In the rows, zero is written as 128.
T: 4 groups of rows, each row roughly a mix of its group's hidden directions:
T (92 x 10):
[[131  97 134 101  90 119 154 126 161 149]
 [121 165 143 121 100 102 174 132 136 119]
 [148 127 113 123 122  86 121 116 159  84]
 [117 167 127 164 144 125  97 135 151 102]
 [133 140 113 146 160 138 112 154  79 111]
 [123 157 136 123  99  91 167 129 146 107]
 [150 178 121 157 155 113 130 140 131 105]
 [121 165 140 126 101  94 167 125 144 109]
 [112 108 145 133 127 156  78 145  98 134]
 [119 128 144 134 138 157  71 152 108 133]
 [132 110 130 144 113 109  78 114 143  91]
 [123 171 133 157 152 120 109  93 137 106]
 [104 136 137 133 126 167 146 108 124 178]
 [145 159 110 159 164 136 115 156 114 106]
 [122 155 141 120  96  97 172 147 133 114]
 [126 177 128 159 136 106 117 140 155 104]
 [154 166 118 142 160 113 131 144 104  97]
 [143 160 126 147 132  97 136  97 169 115]
 [149 141 104 148 168 140  92 125 116 102]
 [105 117 132 131 129 170 138 115 121 180]
 [133  93 108 116 126 107 127  88 168 118]
 [139 103  85 149 143 118 148 156 115  99]
 [137  97 117 127 158 163  89 123 113 148]
 [118 131 141 116 143 167 119 156  93 163]
 [163 158 147 104 129 119 108 169 120 144]
 [157 171 122 110 141 113 164 142 146 141]
 [ 89  84 121 150 120 146 127  99 116 118]
 [128 145 138 141 166 151  97 137  88 109]
 [157  98 133 102 114 137 151 169 117 150]
 [112 120 139 107  95 118 151 113 172 154]
 [144 173 140 138 133 100 131  96 160 119]
 [126 183 154 145 133 137 111 123 156 144]
 [138 163 124 151 167 143 104 139  94 118]
 [126 163 124 159 141 100 125  93 144  99]
 [108 145 116 155 132  97 123  90 142  92]
 [134 104 108 108 100 120 161 161 131 160]
 [138  86 113 123 154 158  91 127 117 145]
 [107  79 135 101 101 143 122 110 131 151]
 [123 105 120 119 142 151 127  76 145 160]
 [139 155 124 137 158 144 115 166  87 115]
 [135 106 121 136 164 159  84 111 114 141]
 [120 106 128 116  92 107 147 101 172 133]
 [123 174 123 159 148 123 107 134 158 104]
 [115 157 140 132 103  90 164 117 149 107]
 [117 140 149 132 136 158 133 160  82 153]
 [163 163 138 102 125 104 147 160 128 146]
 [129 146 144 129 149 167 117 145  84 154]
 [148  94 140  96 110 156 133 153 128 160]
 [116 166 144 124 102 104 175 120 140 123]
 [139 168 127 161 156 122 107 101 127 102]
 [129 123 154 117 152 172  97 144  98 131]
 [124 129 143 128 151 169 119 140  85 160]
 [112 147 126 149 127 107 118  78 158 105]
 [146 177 119 160 158 124 124 148 128 108]
 [115 117 136 117 133 165 110 164  86 142]
 [106 141 124 144 118  98 130  83 162 108]
 [135 155 151 120 113 120 145 105 176 154]
 [126  90 109 107 100 119 158 161 122 145]
 [146 165 122 115 135 110 180 138 142 142]
 [110  76 115 117 120 156 123 152 104 139]
 [119 139 145 133 135 161 129 163  85 155]
 [136 152 135 137 117  93 149  96 171 124]
 [145  99 111 130 158 155  79 127 119 134]
 [139 133 118 121 115  84 138 107 164  92]
 [156 152 117 111 127  99 176 123 152 130]
 [126 119 140 104 137 163 128 151  92 167]
 [128 144 139 112 150 165 115 160 103 162]
 [155 165 112 152 164 120 111 127 124  98]
 [144 161 121 142 158 132 125 164  92 108]
 [102 155 124 152 133 100 126  89 147 101]
 [120 166 127 165 134 109 108 132 156  96]
 [140  94 114 137 159 146  77 126 120 126]
 [145  79 124  99 102 112 148 104 122 130]
 [132 139 134 134 116 105 131  82 178 130]
 [145 135 124 130 127  83 118 132 140  75]
 [133 134 138 151 144 113 109  89 132  79]
 [117 165 125 154 134 105 124  87 155 111]
 [126 126 117 114 126 123 196 118 126 149]
 [147 143 110 103 145 131 182 117 145 146]
 [113  83 130 105  93 113 156 114 139 140]
 [113 130 114 162 121 103 134  99 159  90]
 [107  79 134 103  94 128 143 116 136 148]
 [137 120 102 142 149 132 119 160  78 108]
 [105  97 128 111  91 114 143 106 165 135]
 [ 77 156 129 139 139 139 101  98 137 133]
 [ 88  92 115 153 128 148 130  93 126 115]
 [133 135 118 133 132 105 120  76 168 108]
 [118 101 145  99  94 134 139 116 165 155]
 [143 170 126 145 158 134 121 162 100 112]
 [112  88 133 109  93 115 150 105 152 144]
 [136 128 115 126 104  83 137 136 160  89]
 [145  86 108 128 154 142  81 130 125 124]]

the two rows of each list that fit no group, in list order (the others fit one group, some only roughly):
    q_411: [138 134 129 127 114  88 149  88 165 117]
    q_503: [144 162 110 156 152 113 142 162 119 100]
    q_856: [128  82 133 103 109 146 128 108 141 167]
    q_690: [116 134 152 119  97 110 145  97 169 150]
    q_986: [115 119 123 158 104  90 138 105 147  93]
    q_569: [117 104 123 142 136 151  72 109 134 106]
    q_974: [135 173 126 158 163 123 111 119 110 105]
    q_765: [132 142 144 130 109  99 146  94 176 124]
    q_924: [113  75 112 117 111 136 148 156 105 132]
    q_355: [126  68 115 107 111 132 147 134 120 151]
  q_856 q_355
    q_375: [151 167 128 159 156 113 119 116 115  95]
    q_71: [127 141 130 132 152 165  99 161  91 132]
    q_443: [107 106 113 121  93  96 159 113 157 132]
    q_779: [135 118 120 120 156 154  90 133  82 116]
    q_381: [136 132 137 100 144 163 129 156 102 168]
    q_553: [122  94 142 115 100 129 127 103 175 147]
    q_442: [145 117 103 137 127  90 142  93 155  99]
    q_498: [143 134 124 130 123  93 137  82 168 116]
    q_725: [119 163 122 162 157 110 118 102 123  96]
    q_942: [141 173 145 137 135 117 114  93 164 128]
    q_806: [131 137 131 122 117  98 118 161 119  73]
    q_394: [122 148 106 161 141  96 126 107 123  86]
  q_553 q_806
    q_618: [109 105 120 154 105  99 145  96 140  97]
    q_309: [137 172 127 153 135 106 107 134 160  99]
    q_716: [142 130 134  94 140 144 122 171  93 151]
    q_933: [115 132 145 114 139 166 123 148  83 157]
    q_645: [119  97 121 112 120 135 154 171  90 133]
    q_169: [115 112 112 156 116 106 132  91 152  90]
    q_750: [107 142 116 151 158 139  98 129  89 101]
    q_265: [ 99 133 157 126 107 159 128 154 131 169]
    q_485: [138 115 105 113 127 117 185  99 146 130]
    q_772: [148 166 119 149 161 131  94 114 141 108]
  q_716 q_933
    q_211: [119 128 111 147 151 145  93 137  84 101]
    q_629: [119 137 113 160 129 109 122 101 166  90]
    q_544: [136 120 122 128 113  90 151  88 165 118]
    q_592: [112 114 117 158 111 100 133  96 151  92]
    q_395: [144  86 129  95  99 131 148 155 136 148]
    q_679: [116  81 131  98  92 133 140 129 149 146]
    q_719: [149 119 108 119 119  99 163  94 160 115]
    q_255: [131 101 115 114  92  98 167 131 152 134]
    q_598: [117 169 133 135 113 100 176 136 122 115]
    q_764: [150 157 122 146 140 106 143  91 168 136]
    q_584: [162 112 130  82 118 120 159 131 116 154]
    q_927: [136 130 140 120 101 115 146  96 180 144]
    q_775: [116  96 127 107 121 145 134 163  81 132]
    q_414: [111 147 149 134 118 155 143 167  95 155]
    q_426: [130 136 139 120 122 142 135 186  89 136]
  q_598 q_764
    q_480: [125  92 135  97  95 143 142 141 143 164]
    q_216: [114 130 121 131 155 156 111 157  78 130]
    q_593: [122 143 104 138 138 117 179 100 158 118]
    q_493: [112 151 132 160 151 129  89  91 115 119]
    q_552: [163 146 124 127 149  95  99 140 149  97]
    q_283: [107 159 145 149 147 134 103  84 138 112]
    q_240: [153  86 132  84 115 134 131 122 109 149]
    q_507: [136 137 143 103 135 147 136 166  96 167]
    q_882: [116 139 119 138 159 151 104 154  80 123]
    q_55: [106 103 107 115  90 105 159 136 152 144]
  q_493 q_552
    q_227: [102 164 124 153 138 106 107 109 147  94]
    q_417: [120 170 133 156 154 142  98 135 113  99]
    q_49: [138 116 152  98  99 127 154 129 163 159]
    q_987: [120 119 115 134 115 103 133  88 178 115]
    q_18: [135 114 112 121 108  83 136 131 162  92]
    q_938: [111  70 110 120 112 146 138 151 116 138]
    q_428: [120 135 145 123 144 172 131 123  93 168]
    q_518: [117 118 122 136 144 172  96 162 101 137]
    q_200: [155 130 115 106 118  97 176 111 148 127]
    q_345: [126  82 134  95 100 143 140 149 135 153]
  q_227 q_417
    q_759: [125 126 117 153 112  92 138 101 162  93]
    q_33: [111  91 136  99 107 137 147 154  93 141]
    q_293: [142 172 129 155 167 132 110 129 107 110]
    q_748: [154 121 141  99 130 154 123 168  98 151]
    q_191: [107 148 137 149 145 121 102  85 137  94]
    q_709: [130  88 138  96 104 154 147 135 116 159]
    q_673: [131 124 144 101 133 153 130 160  91 166]
    q_460: [119  64 107 113 113 132 139 138 117 129]
    q_270: [138 109 111 125 116  85 125 123 160  88]
    q_238: [130 152 159 113 118 141 130 106 171 162]
    q_28: [142 167 110 127 144 115 172 123 160 125]
    q_77: [116 150 156 116 131 162 108 160  97 148]
    q_94: [118  82 127 105  99 114 138  93 148 135]
    q_784: [119 122 140 110 135 159 140 152  89 168]
    q_837: [120 126 120 154 108  89 149 104 154  95]
  q_748 q_709
